data =
[[125 127 126 137 135 137 137 116 110 141 115 125 137 124 106 128]
 [132 127 133 127 124 121 119 136 127 134 132 128 129 126 128 122]
 [129 139 131 128 127 127 124 132 133 132 132 128 129 133 128 129]
 [131 130 132 127 125 122 117 136 129 134 132 128 129 127 128 124]
 [139 123 138 100 126 130 129 128 125 120 150 132 115 132 148 126]
 [133 122 132 124 138 147 139 115  99 138 131 131 134 123 123 124]
 [139 118 138 112 133 142 134 122 109 132 138 136 129 127 132 123]
 [138 119 135 116 135 145 136 120 105 134 136 136 130 125 129 123]
 [126 125 131 127 129 127 132 130 128 125 133 123 129 128 128 127]
 [125 129 130 127 130 128 131 129 131 126 132 125 129 131 128 132]
 [132 127 133 127 124 121 119 136 127 134 132 128 129 126 128 122]]
data[0,0]	125
data[0,-11]	137
data[:, 13]	[124, 126, 133, 127, 132, 123, 127, 125, 128, 131, 126]
data[-11,-15]	127
data[6,-11]	142
data[-3,-10]	132
data[-5,-4]	129
data[-6,-14]	132
data[:, 14]	[106, 128, 128, 128, 148, 123, 132, 129, 128, 128, 128]
data[:, -7]	[141, 134, 132, 134, 120, 138, 132, 134, 125, 126, 134]
data[-10,4]	124
data[-4,0]	138
data[9,-8]	131
data[-4]	[138, 119, 135, 116, 135, 145, 136, 120, 105, 134, 136, 136, 130, 125, 129, 123]
data[6,-9]	122
data[7,-9]	120
data[0,-4]	137
data[-9,-6]	132
data[10,11]	128
data[-10]	[132, 127, 133, 127, 124, 121, 119, 136, 127, 134, 132, 128, 129, 126, 128, 122]
data[-6]	[133, 122, 132, 124, 138, 147, 139, 115, 99, 138, 131, 131, 134, 123, 123, 124]
data[6]	[139, 118, 138, 112, 133, 142, 134, 122, 109, 132, 138, 136, 129, 127, 132, 123]
data[8,-5]	123
data[7,-12]	135
data[-3,8]	128
data[:, 0]	[125, 132, 129, 131, 139, 133, 139, 138, 126, 125, 132]
data[8,-9]	130
data[-1,9]	134
data[-8]	[131, 130, 132, 127, 125, 122, 117, 136, 129, 134, 132, 128, 129, 127, 128, 124]
data[-7,7]	128
data[-10,14]	128
data[3,6]	117
data[:, -9]	[116, 136, 132, 136, 128, 115, 122, 120, 130, 129, 136]
data[10,-3]	126
data[10,-13]	127
data[1,7]	136

grid =
122	123	125	120	116	121
136	135	135	138	125	135
104	126	120	122	132	118
133	119	136	110	118	138
117	114	116	119	126	116
116	134	127	133	134	126
121	139	120	121	141	118
148	143	116	140	122	116
110	105	107	111	124	108
134	123	133	118	124	135
136	139	139	133	131	136
grid[0, 0]: 122
grid[0]: [122, 123, 125, 120, 116, 121]
grid[3, 5]: 138
grid[3, 2]: 136
grid[4, 4]: 126
grid[9, 0]: 134
grid[7, 2]: 116
grid[5, 1]: 134
grid[3]: [133, 119, 136, 110, 118, 138]
grid[2, 5]: 118
grid[10, 5]: 136
grid[10, 0]: 136
grid[4, 1]: 114
grid[10, 2]: 139
grid[4, 2]: 116
grid[:, 1]: [123, 135, 126, 119, 114, 134, 139, 143, 105, 123, 139]
grid[2, 3]: 122
grid[10]: [136, 139, 139, 133, 131, 136]
grid[10, 4]: 131
grid[8, 3]: 111
grid[7, 0]: 148
grid[1, 3]: 138

X = [100 147 135 113 126 108]
X[-6] -> 100
X[-3] -> 113
X[-4] -> 135

a =
[[138 135 122 128 128 140]
 [127 132 129 122 133 131]
 [119 139 133 149 117 118]
 [123 125 120 137 149 131]
 [122 133 119 118 123 126]
 [128 121 133 115 126 122]
 [126 125 149 119 137 134]
 [116 125 109 113 108 126]
 [128 136 122 109 119 137]
 [130 129 120 133 140 125]
 [143 134 115 130 135 143]
 [119 134 133 152 117 127]]
a[0, -6]: 138
a[-4, 0]: 128
a[2]: [119, 139, 133, 149, 117, 118]
a[6, 4]: 137
a[-4, -1]: 137
a[4, 1]: 133
a[-4]: [128, 136, 122, 109, 119, 137]
a[:, 5]: [140, 131, 118, 131, 126, 122, 134, 126, 137, 125, 143, 127]
a[-7]: [128, 121, 133, 115, 126, 122]
a[10, -4]: 115
a[:, 3]: [128, 122, 149, 137, 118, 115, 119, 113, 109, 133, 130, 152]
a[-11, -5]: 132
a[-5]: [116, 125, 109, 113, 108, 126]
a[-12, -3]: 128
a[4, 5]: 126
a[-12]: [138, 135, 122, 128, 128, 140]
a[0, 5]: 140
a[-3, 4]: 140
a[-9, 1]: 125
a[3, -4]: 120
a[:, 2]: [122, 129, 133, 120, 119, 133, 149, 109, 122, 120, 115, 133]
a[-1, -4]: 133
a[-1, -3]: 152
a[-1]: [119, 134, 133, 152, 117, 127]
a[6]: [126, 125, 149, 119, 137, 134]
a[3, -3]: 137

arr =
[[126 131 136 142 131 126 134 133 128 121 130 157 123 140 132]
 [143 111 117 137 135 116 110 121 150 141 121 119 127 127 115]
 [141 122 111 142 135 126 115 131 140 121 136 131 133 133 119]
 [124 129 122 120 131 139 128 126 112 120 132 126 137 123 133]
 [121 116 123 136 128 126 120 114 122 114 134 141 124 128 127]
 [133 126 139 119 132 143 120 127 143 145 139 114 142 117 135]
 [121 131 138 132 141 150 125 141 140 131 139 132 146 131 142]
 [122 122 129 124 116 126 119 127 132 118 137 126 131 121 120]
 [125 138 143 115 107 120 137 136 131 130 129 124 120 117 122]
 [137 133 119 127 113 121 135 124 123 118 139 129 124 129 119]
 [130 138 125 124 129 128 127 142 132 134 124 118 123 121 129]
 [114 124 148 118 121 124 128 127 139 145 115 112 126 124 128]]
Indices start at 0.
row 0 col 0 = 126
row 4 col 9 = 114
row 3 col 2 = 122
row 1 col 2 = 117
row 2 col 3 = 142
row 5 col 5 = 143
row 3 col 8 = 112
row 2 col 7 = 131
row 8 col 3 = 115
row 6 col 9 = 131
row 0 col 7 = 133
row 8 col 7 = 136
row 4 col 10 = 134
row 6 col 6 = 125
row 5 col 11 = 114
row 2 col 9 = 121
row 0 col 4 = 131
row 5 col 10 = 139
row 7 col 2 = 129
row 0 col 10 = 130
row 6 col 1 = 131
row 9 col 1 = 133
row 10 col 0 = 130
row 9 col 0 = 137
row 1 col 9 = 141
row 4 col 4 = 128
row 9 col 8 = 123
row 3 col 5 = 139
row 7 col 4 = 116
row 8 col 1 = 138
row 2 col 1 = 122
row 2 col 8 = 140
row 1 col 13 = 127
row 10 col 12 = 123
row 2 col 10 = 136

m =
[[127 136 112 125 139 122 130 123 136 125 123 113 112]
 [122 127 130 126 130 149 128 121 133 124 119 128 126]
 [125 120 123 121 139 138 128 123 136 125 123 118 126]
 [131 128 132 123 129 134 115 125 126 127 135 122 133]
 [122 127 130 140 126 122 133 119 132 137 125 116 134]
 [120 123 125 139 125 125 120 117 128 135 121 136 127]
 [131 125 113 128 141 121 124 142 142 132 121 117 113]
 [129 118 133 127 136 131 129 128 147 125 121 127 137]
 [134 127 145 114 138 128 128 112 135 122 128 140 146]
 [125 126 124 129 125 137 137 127 123 130 133 128 126]]
m[0][0]: 127
m[9][3]: 129
m[9][7]: 127
m[1][11]: 128
m[3][7]: 125
m[5]: [120, 123, 125, 139, 125, 125, 120, 117, 128, 135, 121, 136, 127]
m[5][7]: 117
m[1]: [122, 127, 130, 126, 130, 149, 128, 121, 133, 124, 119, 128, 126]
m[8][7]: 112
m[7][8]: 147
m[5][6]: 120
m[:, 10]: [123, 119, 123, 135, 125, 121, 121, 121, 128, 133]
m[8]: [134, 127, 145, 114, 138, 128, 128, 112, 135, 122, 128, 140, 146]
m[5][5]: 125
m[6][9]: 132
m[0]: [127, 136, 112, 125, 139, 122, 130, 123, 136, 125, 123, 113, 112]
m[7]: [129, 118, 133, 127, 136, 131, 129, 128, 147, 125, 121, 127, 137]
m[:, 1]: [136, 127, 120, 128, 127, 123, 125, 118, 127, 126]
m[6][2]: 113
m[9][6]: 137
m[6][7]: 142
m[4][2]: 130
m[6]: [131, 125, 113, 128, 141, 121, 124, 142, 142, 132, 121, 117, 113]
m[1][9]: 124
m[:, 3]: [125, 126, 121, 123, 140, 139, 128, 127, 114, 129]
m[9][10]: 133
m[3][9]: 127
m[6][0]: 131
m[:, 12]: [112, 126, 126, 133, 134, 127, 113, 137, 146, 126]
m[1][12]: 126
m[7][6]: 129
m[3][1]: 128
m[8][3]: 114
